In the data rows, 128 means zero.
Here are some points, each followed by its number:
[150 119  87 133 122 117 139  96  80] 0
[171 130 172  86 160 136 182 135  83] 1
[124 100 136 105  84 144 154 141 158] 2
[157 122  95 168  90  80  86 125 137] 3
[146 173 131 118 123  98 145 141 103] 4
[ 67 127 112 117  68 108 177 107 111] 5
[130 129 152  70 184 115  96 112 153] 6
[169 113 130  40 145  83  90  99 147] 7
[112 115 113 145 101 123 105  84  65] 8
[129 116 105 186 140 162  90 132  90] 9
[109 124 187 131 157 157 121 154 110] 10
[104 157 129 136 123 138 168 148  99] 11
[163 122  83 113 141  89 141 145 145] 12
[120 140  72 183 155 120 131 122 136] 13
[145 149 109 145  60  84 147 119 146] 14
[113 139 180 122 152 117 101 141 106] 15
[139 137 156 133  89 156  44 110 104] 16
[103 162 162 116  85  54 158 123 141] 17
[111 151  69 176 166 129 126 123 146] 18
[ 78 106  86 170 127 163 145 126 146] 19
[197 132 193  79 187 151 131 172 124] 20
[113 126 138 104 133 104 140  85 139] 21
[107 149  64 177 154 121 125 106 142] 22
[129 166 190 133 131 103 173 168 104] 23
[109 161  68 177 164 112 125 109 147] 24
[105 146  89 172 164 126 121 100 139] 25
New points follow, each followed by the numbers of its five nearest points above, nearest first.
[172 131 108 164 161 133  69 122  82] : 9 0 8 16 13
[185 125 161  86 186 135 185 136  85] : 1 20 4 23 10
[ 60 116 109 159 137 142 145 109 140] : 19 25 22 13 18
[120  96 144  90  67 147 159 159 172] : 2 5 14 21 11
[125 101 135 109  74 134 141 144 163] : 2 14 21 5 12
[109 114 189 125 151 151 131 155 118] : 10 15 23 11 1
[109 121 121 109 138 111 137 120 113] : 21 11 4 0 15
[138  98 151  96  69 133 162 167 174] : 2 14 12 21 17
[118 117 182 138 150 158 125 149 110] : 10 15 11 23 9
[ 94 111 100  90  87 153 109 114 125] : 2 21 5 8 19
[ 71 123  96 150 117 162 148 127 142] : 19 11 25 22 18
[116 112  98 187 134 146  77 126  94] : 9 8 13 25 22
[145 168 132 157 146 116 120 131 115] : 4 15 11 25 13
[149 135 165 142  91 159  68 111 106] : 16 15 8 9 10
[110 128 131 105 135 112 137 119 119] : 21 4 11 15 0
[132 150 134 102 135  86 117  85 127] : 21 4 6 7 15
[122 105 112 176 133 143  95 128  82] : 9 8 0 13 25
[114 125 169 118  77 124 146 130 169] : 2 17 21 14 5
